[ 35  12 -16 -32 -29  -2] = J_594
[ 44 -79  70 -19 -42  81] = J_853
[ 62  54  18 -29 -60 -60] = J_731
[ 58 -20 -27  60 -69  47] = J_522
[-78  47  50 -69 -32  82] = J_708
[-56 -26  79 -54 -26  80] = J_449
[ -1  71 -26 -62  48  47] = J_162
[ 21  70  28 -55 -60  18] = J_126
step +1: [-16 -32 -29]  [-15 -31 -28]
chg J_522: [ 58 -20 -27  60 -70  47]  4, [-69]
chg J_731: [ 62  54  18 -29 -60 -61]  5, [-60]
chg J_731: [ 62  54  17 -29 -60 -60]  2, [18]
chg J_594: [ 35  12 -17 -32 -29  -2]  2, [-16]
step +1: [54 18]  [55 19]

[-53 -62 -66  65  34 -61  63 -56 -52 -76  54 -63 -69 -58 -66 -78 -61 -56
  61 -64  60 -77 -65]  J_247
[-63 -78 -61 -56  61 -64  60  34  34  56 -71  40  41 -65  44  65  72  49
 -64  50 -68  22  79]  J_415
[-74 -65 -72  65  65 -68  55 -60 -71 -69  73 -65 -65 -74 -68 -65 -54 -67
  53 -59  29 -63 -56]  J_990
[-68 -64 -63  56  38 -75  75 -65 -58 -61  56 -65 -68 -65 -69 -79 -59 -59
  56 -71  50 -74 -63]  J_657
[ 61  74  43 -74 -65  54 -68  75  60  61 -73  74  70  57  69  63  68  67
 -62  73 -33  72  71]  J_243
step -1: [57]  [56]
step +1: [-68]  [-67]
step -1: [75]  [74]
q: [-66 -78 -61 -56  61 -64  60]  J_247

[ 23 -10  -9  28  11  -5 -32  10   4  -2 -12 -26   9  -3 -14   1 -26 -28
 -34  22 -22   6  -3 -18  -3  -2  -9  14 -41  -6  43  12 -40 -33  18  -1
 -10 -15  33  20  16  22] -> J_621
[  6 -11 -20  26   4 -13   6  23  -9   0   7 -28   4   0   4  -2 -20 -10
  -7  14 -14   1  -8  -6  11   2  -2  15 -38  -2  26  -9  -8  -1  12   1
  -2   4  12   9  15  11] -> J_529
[ -6  -6 -15   2 -19  -1  36  29 -25   0  12  26 -15   5  10  -4 -10  -4
  13  22  -2 -15  -3   4  10   7   4   4 -28   7  -2 -22  20  43   2  15
  -7  26 -14   9   6 -14] -> J_965
[  2  11 -18  24  28 -19  36  30 -16  -6  19 -21  -3  20  25  20 -14   5
  26 -25 -13 -17  21   9  -5   8  -7  -2   1   7  -8 -21  24  11  -4 -15
   8   3  -3 -36 -15   7] -> J_37
[-19   6  61 -61  19  30 -41  -5   6  -3  -5 -22  20   3 -28  22 -21 -34
 -34  16 -28  17  -5 -19 -22  18 -16  -5 -37  10  31  22 -45 -34  21  -7
 -24 -14  18  11  17   2] -> J_818
[  1 -12 -46  26  22 -46  15  44 -19   9  61 -61  19  30  -9  51 -38 -23
  -3  -3 -81   0   5 -15 -29  44 -24 -11 -34  37  17 -15  -8 -13  29 -29
  -1  19  -5 -37  11   9] -> J_445
q: [ -3 -81]  J_445
chg J_37: [  2  11 -18  24  28 -19  36  30 -16  -6  19 -21  -3  20  25  20 -14   5
  26 -25 -13 -17  21  10  -5   8  -7  -2   1   7  -8 -21  24  11  -4 -15
   8   3  -3 -36 -15   7]  23, [9]
q: [-19   9  61 -61  19  30]  J_445

[  1 -27  -4  63  -3   8]  J_813
[-1 -7  0 -2  6 -4]  J_313
[  0 -28  -3  56   0   6]  J_328
[  6 -36  -8  70   4   7]  J_380
[  1 -33  -4  71  -2   8]  J_829
[  1 -29  -5  61   0   6]  J_717
[  3 -28   0  65  -6  10]  J_659
[ -3 -28   0  65  -6  10]  J_673
step +1: [-36  -8  70   4]  [-35  -7  71   5]
q: [  0 -28  -3  56]  J_328

[ 41  65  25  50  29  48  15 -28  -6 -38  37  60   0 -10  36  23  26 -30
  36  -7  31  -5  20  -2  38]  J_363
[ 0 -8 11  1 10  2 17 58 44 59  6 -4 37 40 -7 22  8 59  6 39 10 39 11 33
  1]  J_416
[ 43  59  28  46  30  45  19 -28  37 -38  60  -6   0  -7  45  19  31 -29
  36  -5  31  -4  26   1  40]  J_570
[ 44  61  28  52  26  43  15 -39 -13 -46  36  55 -10 -14  41  14  25 -36
  35 -15  32  -8  21  -6  38]  J_692
chg J_570: [ 43  59  28  46  30  45  20 -28  37 -38  60  -6   0  -7  45  19  31 -29
  36  -5  31  -4  26   1  40]  6, [19]
chg J_363: [ 41  65  26  50  29  48  15 -28  -6 -38  37  60   0 -10  36  23  26 -30
  36  -7  31  -5  20  -2  38]  2, [25]
q: [ -6 -38  37  60   0]  J_363
chg J_570: [ 43  59  28  46  30  45  19 -28  37 -38  59  -6   0  -7  45  19  31 -29
  36  -5  31  -4  26   1  40]  10, [60]
q: [36 55]  J_692
step +1: [-10 -14]  [ -9 -13]

[ 45 -58 -61  59]  J_752
[ 47 -37 -59  63]  J_298
[-20  54  59 -38]  J_106
[ 17 -58 -61  50]  J_585
[-61  16  33 -18]  J_277
[ 47 -45 -44  30]  J_84
[ 45 -55 -64  55]  J_239
step -1: [54 59]  [53 58]
step +1: [ 47 -45 -44]  [ 48 -44 -43]
q: [ 45 -58 -61  59]  J_752

[  5  36 -10  25 -13 -19   8   7  30 -26   0  30  73  -3] = J_198
[  5  36 -10  25   1 -19   8   7  30 -26   0  30  73  -3] = J_369
[-15  17 -18  56  -5 -11  -5  10   3   3   0  28  14 -11] = J_950
[-15  17 -18  56  -5 -11  -5  10   3   3   0  28  14  15] = J_981
[ 14  11 -10  20 -14  24   9  14 -22  35   7  -4 -36   6] = J_284
[ -2  44 -11  45  33  -2 -39  14  -7  23   1  13  25  -8] = J_80
[-36   1  33   0 -30 -10   9 -18  24 -12   3 -36 -16 -36] = J_492
[-27  11  38 -15 -19 -24 -10   6  -1   2  -4  -6 -17   2] = J_960
q: [ 33   0 -30 -10   9 -18  24 -12   3 -36 -16 -36]  J_492
step +1: [ 45  33  -2 -39]  [ 46  34  -1 -38]

[ 60 -56 -47 -36   1  -6 -38] = J_250
[-55  77 -22  60 -54 -76 -26] = J_132
[ 23  49   6   5 -32  53 -66] = J_911
[ 36  31 -15  62  54 -51  44] = J_705
chg J_911: [ 23  48   6   5 -32  53 -66]  1, [49]
step +1: [-55  77 -22]  [-54  78 -21]
step -1: [-54 -76]  [-55 -77]
q: [ 60 -54]  J_132

[-32  -6  62   3] -> J_405
[-28  -4  67  -4] -> J_959
[-4 -5 24 -7] -> J_175
[ 37   2 -78   3] -> J_491
q: [-4 -5]  J_175
chg J_405: [-32  -6  63   3]  2, [62]
chg J_959: [-28  -4  67  -5]  3, [-4]

[-13 -41  25  15   0   7  13  12  11   2   4 -11 -20]  J_97
[33 67 -5  7 22 18  6  6  8 21 19 38 40]  J_842
[27 53 -3  8 19  9 11  6  3 13 10 27 36]  J_317
[17 12  5 11 28 16 16 15 14 23 20 36 52]  J_112
[-11 -41  30  20   3  11  17  17  15   5   8  -9 -18]  J_271
[40 64  2 11 28 17 15 16 18 24 21 35 49]  J_688
chg J_112: [17 12  5 11 28 16 16 15 14 23 19 36 52]  10, [20]
q: [17 15  5]  J_271

[-38  -1   1   9  10  43 -43 -39 -13   6]  J_306
[ 17  -7  15   7  40  50  -5 -24 -32  12]  J_210
[ -6  -3  11  18   1 -11  24 -25  25 -30]  J_810
[-39 -14 -38  16 -30  34 -51 -17  -7 -22]  J_524
[20 26 12  1 42 13 10 -5 -8 44]  J_21
[-13  30 -28 -19  16 -44  27 -36  40 -27]  J_312
[ -7  15 -21 -16 -15  70 -71  -5 -49  -2]  J_984
[ 36  51  31   4  44 -17  24  11 -10  52]  J_609
[-52  15 -13  36 -41 -64  12 -11  30 -37]  J_377
[-28  30 -13 -19  -1  30 -38  10 -34   5]  J_835
chg J_835: [-28  30 -12 -19  -1  30 -38  10 -34   5]  2, [-13]
q: [-28  30 -13 -19]  J_835
chg J_835: [-28  30 -13 -19  -1  30 -38  10 -35   5]  8, [-34]
step +1: [42]  [43]
step +1: [20 26 12  1]  [21 27 13  2]

[14 20 50 33 50 20 14 33  2 66 28 24] = J_571
[ 14  20  50  33  -6  -8  17   2 -54  66  28  24] = J_219
[ -9  51  30 -40  28  20  -4 -16   6  -3 -44 -23] = J_592
q: [14 20 50 33 50 20 14 33  2]  J_571
q: [ 30 -40  28  20]  J_592
q: [ 14  20  50  33  -6  -8  17   2 -54  66  28  24]  J_219
step +1: [50 20]  [51 21]
q: [14 33  2]  J_571

[  3  17 -45  24  25 -10   0] -> J_194
[ 32 -40  51  -9 -11  26 -62] -> J_796
[-36  12   0   5  12 -38  11] -> J_535
[-36 -16  11   2  15 -11  13] -> J_209
[ 25 -23  39 -32  -7   7 -69] -> J_147
[ 23 -42  66 -34 -30  28 -57] -> J_860
[-36  -5   0   5  12 -38  11] -> J_343
[  2  12 -38   3  17 -46  24] -> J_711
[  2 -21  17  15  27 -35  30] -> J_23
[ 28 -43  25 -28 -14   9 -54] -> J_551
step -1: [-36  -5   0]  [-37  -6  -1]
q: [-36  12   0   5  12 -38  11]  J_535
q: [  3  17 -46  24]  J_711
q: [ -9 -11]  J_796
q: [-38   3  17]  J_711

[-40 -20   7   7  29  66  14  16  -3 -44 -40   6 -25 -12  36 -46  41 -39
 -59 -35  -8   2  37  33   8  18   3   0  31  22  -1  -3  27  32 -39   8
 -10  -3  41  47 -26   2 -32 -23  19  -5] -> J_603
[ -3   7  16 -40  14 -44 -40  66 -20   7  29  -9  17   7 -32  45 -42  36
  57  40   6   3 -27 -27   9 -28   4  -5 -31 -15   8   4 -21 -35  32 -10
  10   0 -46 -47  27 -15  21  26 -18   4] -> J_569
[-27   7  10   8 -20 -15   2 -33  -5  30  -9 -16 -39 -26  13 -17 -12 -15
  -7   7 -19  14  40  30  71 -45  26 -38   4  41  13   5  40  -4 -41  -1
   5 -15 -21  -4   4 -57 -55  11   9 -22] -> J_320
[-31 -22   3  12  35  64  15  29  -8 -52 -33  16 -13  -2  32 -36  39 -27
 -53 -33   2   1  25  17 -14  33   4  17  26   3  -3  -7   7  24 -17   7
 -13   4 -15 -21  -4  19  -9 -22  16   6] -> J_817
chg J_569: [ -3   7  16 -40  14 -44 -40  66 -20   7  29  -9  17   7 -32  45 -42  36
  57  40   6   3 -27 -27   9 -28   4  -5 -32 -15   8   4 -21 -35  32 -10
  10   0 -46 -47  27 -15  21  26 -18   4]  28, [-31]
q: [-40 -20   7   7  29  66  14  16  -3 -44 -40]  J_603
q: [-15 -21  -4   4]  J_320
step +1: [7]  [8]
chg J_320: [-27   7  10   8 -20 -15   2 -33  -5  30  -9 -16 -39 -26  13 -17 -12 -15
  -7   7 -19  14  40  30  71 -44  26 -38   4  41  13   5  40  -4 -41  -1
   5 -15 -21  -4   4 -57 -55  11   9 -22]  25, [-45]
chg J_320: [-27   7  10   8 -20 -15   2 -33  -5  30  -9 -16 -39 -26  13 -17 -12 -15
  -7   7 -19  14  40  30  71 -45  26 -38   4  41  13   5  40  -4 -41  -1
   5 -15 -21  -4   4 -57 -54  11   9 -22]  42, [-55]
q: [-53 -33   2]  J_817

[  7  49  62  55  19 -24 -60 -60 -33   9  50  66  51   8 -37 -65 -60 -25
  18  55  60  39   3 -40 -62 -59 -17  23  57  59  40  -5 -49 -61 -48 -21
  33  64  61  34 -10 -49 -69 -49  -9  36  65  58  27 -22 -56 -64 -41   1
  41  67  55  19 -25 -59 -63] = J_764
[ 32 -17 -52 -68 -45  -4  38  67  61  19 -21 -63 -62 -40   4  43  64  51
  19 -29 -57 -58 -31  13  48  64  48  10 -38 -65 -54 -26  17  52  63  42
   0 -42 -59 -54 -26  26  57  64  34  -7 -47 -64 -53 -11  39  54  58  25
  -6 -51 -61 -50  -5  37  61] = J_436
[ 39  -2 -44 -63 -52 -13  34  63  62  33  -9 -46 -64 -51  -5  35  62  56
  22 -18 -50 -62 -46  -2  40  68  59  17 -19 -59 -61 -33   6  42  66  54
  19 -31 -62 -58 -34   8  49  61  55   6 -36 -66 -59 -24  17  56  63  41
  -1 -40 -65 -58 -21  28  56] = J_654
[ -3  39  65  59  18 -22 -61 -65 -47  -1  40  63  53  21 -26 -59 -65 -41
   9  51  62  52  11 -33 -60 -59 -31  16  57  65  44   3 -40 -62 -55 -23
  22  54  61  40  -2 -43 -62 -53 -17  30  59  63  35 -11 -52 -63 -48 -11
  33  60  57  29 -23 -51 -64] = J_116
[-63 -38  -6  44  63  59  22 -22 -60 -67 -38   6  44  68  48  15 -33 -60
 -57 -32  10 -47  32 -12 -66 -38 -59 -55 -22  21  54  63  43   3 -46 -70
 -56 -16  33  62  63  33  -7 -44 -62 -48  -6  37  62  62  29 -11 -48 -63
 -45  -5  41  68  54  23 -23] = J_653
[-30  20  53  64  40   4 -43 -64 -58 -25  24  61  60  33  -5 -49 -67 -49
 -10  34  64  68  29 -13 -48 -62 -44  -6  38  63  53  24 -21 -54 -66 -42
   8  47  66  55  23 -28 -58 -64 -37  13  53  64  49  12 -36 -58 -54 -26
  14  50  65  44   1 -40 -63] = J_176
[ 66  54  23 -22 -58 -60 -35   8  42  61  51  12 -32 -65 -57 -35   9  54
  63  45   7 -40 -60 -61 -24  13  54  63  44  -1 -41 -62 -56 -19  25  62
  60  34  -6 -48 -63 -50 -14  35  62  63  29 -14 -52 -70 -45  -5  34  65
  58  23 -19 -58 -66 -37   6] = J_508
[-52 -16  23  57  59  28  -6 -43 -63 -51 -11  35  64  57  32 -16 -48 -68
 -44  -4  44  66  54  26 -24 -58 -64 -44   4  44  66  50  19 -26 -58 -58
 -30   9  48  64  53   7 -37 -58 -62 -26  15  52  62  40  -1 -38 -66 -55
 -20  22  56  64  32  -4 -41] = J_549
[-52  -9  39  66  59  25 -19 -58 -57 -41   1  38  65  61  13 -26 -57 -60
 -35   8  49  69  54  12 -36 -61 -64 -29  15  54  68  50   5 -37 -57 -58
 -25  20  58  56  40  -7 -41 -65 -61 -18  31  53  64  36  -8 -50 -65 -46
 -10  30  59  60  27 -23 -52] = J_998
[ 15  53  62  43   3 -41 -65 -55 -22  22  57  66  37  -1 -49 -64 -54 -20
  30  59  63  32 -12 -47 -66 -47  -9  39  62  61  21 -21 -48 -60 -49  -1
  43  64  60  20 -26 -60 -64 -37   6  46  64  57  18 -35 -58 -58 -29  13
  49  68  42   7 -41 -63 -55] = J_811
[-59 -60 -41   6  42  63  54  18 -26 -61 -60 -37   5  44  65  52  11 -32
 -63 -61 -34  20  53  65  49   7 -41 -60 -52 -23  17  61  64  44  -1 -46
 -64 -58 -14  24  58  62  35  -9 -49 -66 -50  -9  36  67  63  23 -18 -61
 -65 -40  -3  43  68  59  21] = J_645
q: [ 19 -25]  J_764
step +1: [55 60]  [56 61]
step -1: [-70]  [-71]
q: [ 32 -12 -47 -66]  J_811

[-28  -9 -15 -31 -40  10  47  86 -35 -19 -43  16  79] = J_980
[-13 -12 -47 -27 -33  -1  23  86 -30 -19 -38  20  80] = J_511
[-62 -21  41 -40 -47   0  38  -6 -39 -22 -38 -29 -10] = J_681
[  6  -7 -37  -7   5 -11   2  64   4  37   7  25  53] = J_152
[-54 -14  57 -28 -33   3  32 -31 -26 -14 -23 -32 -32] = J_519
[ 61  49  39  61  48  40  -7 -57  44 -19  37  12 -38] = J_259
[ -7 -57  44 -16  73  27 -18 -37  66  37  69  27 -27] = J_305
[ 72  46  29  67  71  27 -17 -38  65  36  67  26 -28] = J_565
[-13 -12 -47  -2 -33  -1  23  86 -30 -19 -38  20  80] = J_732
chg J_511: [-13 -12 -48 -27 -33  -1  23  86 -30 -19 -38  20  80]  2, [-47]
step +1: [46]  [47]
q: [ -7 -57  44 -19]  J_259
chg J_732: [-13 -12 -48  -2 -33  -1  23  86 -30 -19 -38  20  80]  2, [-47]

[ 41  65  63  41  20   7 -19 -42 -55 -47 -76 -44 -37  30  -1  47] = J_871
[-16 -49 -47 -74 -49 -52   0 -11  17  49  52  71  53  40  26   7] = J_92
[ -9 -39 -51 -64 -63 -52 -26   5  -9  53  39  78  53  40  28  17] = J_723
[ 71  42  28   6  -9 -36 -50 -46 -73 -50 -41   1   8  33  48  53] = J_486
[ 40  19   4 -14 -40 -52 -58 -68 -49 -20  12   1  53  40  76  52] = J_531
[-36 -50 -45 -73 -50 -52   0 -11  17  -2  -8 -40 -51 -63 -65 -43] = J_518
chg J_531: [ 40  19   4 -13 -40 -52 -58 -68 -49 -20  12   1  53  40  76  52]  3, [-14]
chg J_92: [-16 -49 -47 -74 -49 -52   1 -11  17  49  52  71  53  40  26   7]  6, [0]
q: [-36 -50 -46 -73 -50]  J_486
chg J_486: [ 71  42  28   6  -9 -36 -50 -46 -73 -49 -41   1   8  33  48  53]  9, [-50]
step -1: [17 49 52]  [16 48 51]
step +1: [53 39 78 53]  [54 40 79 54]

